The rows of X fall into several groups, which share some directions, and each row is roughly a mix of its group's hidden directions.
X:
[[  4 -12 -13  30 -26 -11  10  18  40 -33 -13  18]
 [  5  -6  11  -2  37  24 -10   1  -1  46   1 -37]
 [ 20 -29  15 -25  22 -15 -20 -28 -32  12  18  15]
 [ 20  22  -2  -8  34  20  24   4 -22  22  40   2]
 [-11   4  -7  48  -8  41  11 -19  -7   6   2 -29]
 [  1 -10  43   6 -35 -11  -2   3  21  19  24 -32]
 [ 23   3  -4  15  34   7  -4 -19 -28 -43  22  12]
 [ 21  19  -3  12   7   2  14 -57  -1  -8  18  28]
 [ 30 -22  20 -42  12  -2  -9 -23 -12 -18 -28   9]
 [ -6  31   2  -2  27 -23  -5   4   5 -54 -16  16]
 [ 16 -17 -16 -35  44   9  21   5 -20 -13   4  24]
 [  0 -26  14 -34  11 -20 -34  -9 -24  14  21  25]
 [  0   6  40  -4  -7   9  15  -1 -26  46  12 -28]
 [  5  -4  -3  13  28   4  24  17   4  54  -9 -28]
 [-10   9 -10   5  34   2  -1  56 -24  -4  -6 -21]
 [-12  19 -12  -6 -13  -8  34  25 -12 -18   3  50]
 [ 14 -28  -2  -5 -22  19  -3 -46  16  14  -9 -33]
 [-15 -19   3 -34  32  -8  -2  32  -6  22 -36  -9]
 [-16  13 -35  42 -21  -6 -23 -25  23  -4 -10   2]
 [ 41 -21  18 -18 -16   8  11 -45   7 -16  -7  10]
 [ -6   5  24 -34  -4  -2  33 -25 -22   4 -28  29]
 [-18  37  15  13 -44 -32  -6  -5  20  -2 -11   2]
 [ 13 -27   3 -27  57   2   6  12 -20 -10  -6  -6]
 [-25  14 -25  14  14  -1 -17  53  -1 -11 -11 -23]
 [  8   7  -8  14 -29 -13  14 -33   4 -37   7  40]
 [ 29 -43  -1  -1  -3   1   9 -22 -30  26  12 -24]
 [-11  32 -19  44   8 -15  17  39   2  -1  -5  -8]
 [ 10  10  21 -20 -13   6  19 -46 -24  -9 -25  25]
 [ -2 -14   4 -11 -43 -39  -2   0  14 -17 -13  35]
 [-21  -2  -9 -10   3  17 -40  27  37   3  -5 -32]
 [ 14  -2   1  21 -26  38  25 -43   5  -4  18 -10]
 [ 19 -33  18 -37  23  18  19 -18 -12 -18 -22   5]
 [ 14  -9 -23 -25  35  13  32  29 -17  21  13  -4]
 [  6  -3 -15   3   5  -3 -33 -56 -14 -14   1  25]
 [ 16  32  14  23  28  31  -1   2 -10   2  31  29]
 [  1   6   4  22 -44 -29  40  -4  -9  -2  -3  24]
 [-29  35   2   8 -29 -36   0  26 -18  19  -2  -6]
 [ -9  23 -15  -5  14 -28 -21  11 -18 -24 -24  42]
 [-20  12 -13  40 -32 -10  12  36  20   0 -11 -16]
 [  9 -16   7 -35  49  12 -17   0 -24  23   0 -12]
 [ 20   6  25 -15   9  -1  25 -23 -19  -6  52  -3]
 [ -3  -5  10 -39  30   4   9  47 -15  15  -1 -20]
 [-21  14   0 -28 -20 -26  -7   4  18 -23 -20  42]
 [  3  19 -16 -16  52  14  18  11 -35   1  11  -8]
 [ 21 -11  -7 -33  10  -5 -12 -20   4 -48 -16  27]
 [ -2  15  13  21 -37   0 -36 -10  35 -20 -22   3]
 [-10 -18 -22   6   1  -9  14  59 -11  16  -7 -23]
 [-22   4  39 -12 -44 -10  24   3  15  21  15  -1]
 [  9 -30  15 -37  34  19 -15   6 -15  25  -4 -21]
 [ 38 -18 -21 -33  -7  31   8 -29   4 -19  11  -6]
 [  7   5   1   5  38  27   0  41   6  38   0  16]
 [ 11 -26  25 -19 -29  14  15 -12  25  29   3 -32]
 [ 21 -16 -23 -16 -12  39   7  -5  18  20  10 -41]
 [ 22 -24   7  -3  51  24 -26 -15  -1  18  -2 -12]
 [-37  34 -12   1  -8 -23 -23  41   0   5  13  10]
 [ 21   8 -11   2 -56  26  -2  -2   2 -11  30  13]
 [  7  -7 -23  27  54  13   6   8 -20   5  12 -23]
 [ 13 -30   5 -25 -11   4 -38 -10  13  37   2 -26]
 [  7  16 -37  55  -7  -7 -17  -2  15  18   1  -8]
 [ 28 -27  -8 -32  33  22  21 -23 -11 -13 -14   7]
 [ 30  42  -2  -1   1  14  20 -14  -8 -30  27  23]
 [-31  -4  -7  27 -25 -16  27  39 -22  16   6   2]
 [  4  14 -20  47  28  23  22   7   0  17   0 -26]
 [-46  29  14  17 -16 -26  -8  16  21   0 -20  12]
 [  8   2  30  34  -7  16   6 -13  11  45   6 -29]
 [-23   2 -13  -2 -23 -14  35  17 -34 -10  26  28]
 [-16  23   3  32 -30 -11  35  -6  12  15  29  17]
 [ 30 -19 -11 -33  38   8   4  -5 -29 -13  22   9]
 [-14  29 -35  47 -10 -10 -12  14  10  -4  19  14]
 [  9 -28 -14 -21  41  -3 -25  36  -9  -3  -3 -21]
 [  1 -23 -10 -14  14 -17 -18  45  10 -35 -19  17]
 [ -9  -2  31  20 -29 -28 -12 -21   7  35 -23  13]
 [ 18 -15 -22 -12  31  12 -31  21   3 -29  29 -16]
 [ 22 -17  26   4   8  -2  -2 -42 -21  42  13   0]
 [-15  -7   2  18 -49 -10 -24 -34  13  23  -8  -4]
 [ 19   7 -14   0  26  15  24 -10 -15 -49  14  26]
 [-12  27  -7  -3  32 -13 -10  51  18  -9 -16 -12]
 [ -1 -22  -2  30 -41  29  17 -35  -8  -7  10   4]
 [-22  29 -42  12  11  14 -24   6 -20  -7 -29  12]
 [ 11 -29  12 -26  41  23  -2  33 -12   6  -4 -20]
 [ 29 -14  26 -15 -18   7  10 -48  -4 -12 -25  13]
 [  1  15 -15  34  -5  18  55   1  -1  17   4 -19]
 [-14   8   9 -50 -24   9   2 -14  -8  -1 -36  24]
 [ 12 -22  -7 -11  55  10 -14  19 -17 -23   9 -16]
 [-18  14   6  38 -48  -8 -11 -20   5  23  -2 -13]
 [  0 -38 -29   0  26 -18 -24  18   0  16 -35   3]
 [-22 -13   4 -43   1  -6 -17  -8   9   0  -7  51]
 [  3  13  34 -25 -36 -35  13  -2  15   5   9  26]
 [  7  -6  27   3 -20  -6   7   7  20  14  53 -30]
 [-24  -6  -4   2 -25 -27  -2  56   4   6 -21 -10]
 [  3  30  -9  27   9  13 -20 -36  -9 -36  19  14]
 [-17  23 -22  11  15 -30 -12  31  -4 -23  12  36]
 [  3   3   6  17 -11 -12   8 -28  20  60  -5 -10]
 [-23   3  13 -24   9 -30 -14  26 -12  13 -45  12]
 [-31   7   6  14  -2 -25 -16  41   7  35 -10 -21]
 [ 18 -20  13  21  43  15 -31  16  -8  26   1 -16]
 [ 24 -24  12 -22  27  27 -28 -32   4  24  10   0]
 [-16  22   3  21 -32 -10  -2 -26   9  48   2 -18]
 [ 19  18   6  -9  29  27  21 -17  -2  43  26  -5]
 [ 15   4  -6  44  10 -31  18  -2   8 -17  27  30]
 [  6  13 -25  48  33  15  -4 -19   8  22  -3 -16]
 [-15   7  19  53   0   1   1 -19  18   4 -30 -25]
 [ 16   0   3  -4  47  37  16 -10 -13  22  12 -24]
 [ 11 -16 -21 -30   6   2  14   2 -13 -45  -4  38]
 [ 31   8  16   6  57  19  14   3  15  13  13  -6]
 [-17  33 -15  18  14 -15   9  50 -23 -13  -1  -6]
 [ 15 -17  -6 -12  47  28 -19 -31 -10  19   0 -13]
 [ 15 -30  28 -16  -6  22  20 -17   8  25   3 -39]
 [ -2  -5  13  17 -58 -10 -27 -20  11 -12  -9  13]
 [  1 -14  -8  -3  44 -16 -21  20 -15   8 -45  -6]
 [  3  24 -31  35  26 -10  20 -21 -14  32  -4   0]
 [-19  28  24   0 -53  -7  14 -17   3  -1   9  23]
 [  9 -14  -6 -24  42  19  21  -1 -33  29  -1 -17]
 [ 19 -13   0   5  -1   9 -23 -30  16  -9  -5 -57]
 [ -1   2 -15  46 -25  13   3 -32  36  10  -3  -8]
 [ -4  42  -3   2  12 -10   4  26   4 -41  -4  35]
 [  3 -11  26  27 -19 -24 -12 -49  -4   3 -15 -19]
 [  5  -8 -42  41  33  15 -11  16   4 -16   9  -9]
 [-14  10   7  18  16  24   5 -12 -31  34 -15 -41]
 [  1  -2 -36  22  52   9  -1  23 -11  -6  18 -10]
 [ -2 -25  39  -8 -38 -13  14   4  33  21  -4 -12]
 [  6   3 -26  49 -16 -15 -20  15  32   9  14  -9]
 [ 36  -4 -17  -7  18  16   2 -29  -9 -39  24  17]
 [ -8  27  16  -4  36 -11 -41  25  -7  -6  23  14]
 [-30  -3  18   4 -27  -7 -11  35  23  28   4 -30]
 [-10  14   8  36 -31  10  11   9 -11  37  32 -17]
 [ 18  -6  27   1 -41  -7  29 -36  18   1   4  18]
 [-18   2 -10  -2 -37  37  20 -11   6  -1  22  38]
 [  2  30  -4  47  -4  10  37  15  -9   3  12 -23]
 [-19  -2  -4 -16  33 -20 -30  23  -2 -45  -7   8]
 [  4 -33  -8 -13 -10 -25 -23   2   9  -3 -27 -47]]

Here is one row of each group, with its name. Which group are the others in?
[ -8  38  -4  19 -35 -20   5 -24  -3   0  -8  39] | <4>
[-15 -44 -11 -32 -19 -15   0 -30   0 -19 -20  -2] | <25>
[ -9  17  -2  15 -53 -21  25  -2  23 -18   3  19] | <112>

[  6  22 -31  54   8 -12  25  -3   6 -10  -5  15] | <112>
[ 33 -20   1 -17  45  14  -9 -16 -25 -24   1 -10] | <4>
[-20   5  12  10  -3  11 -11  33   1  38  -5 -46] | <112>
[-15   2  -6  10 -55 -12  -9 -28  -4 -28   1  20] | <112>
[-33  15 -17  11  -2  -9  -6  42  15 -38 -15 -11] | <25>
[ -3 -33  14 -17 -30  -9  -4   5  37  36 -17 -11] | <112>
[  3   2  35  -4 -32   6  36 -42  -5  10  -5   8] | <4>
[  0   2  -9 -39  28  18  24 -15 -29 -19 -12  28] | <4>
[ 34 -21   9  -1 -17  13 -19 -32   4  31   9 -33] | <25>
[-26   7  23  -8  11 -29 -24   5   8  50  -4 -13] | <25>
[ -1  25  -7  61 -18   4  11   3  20 -21   5  -1] | <112>
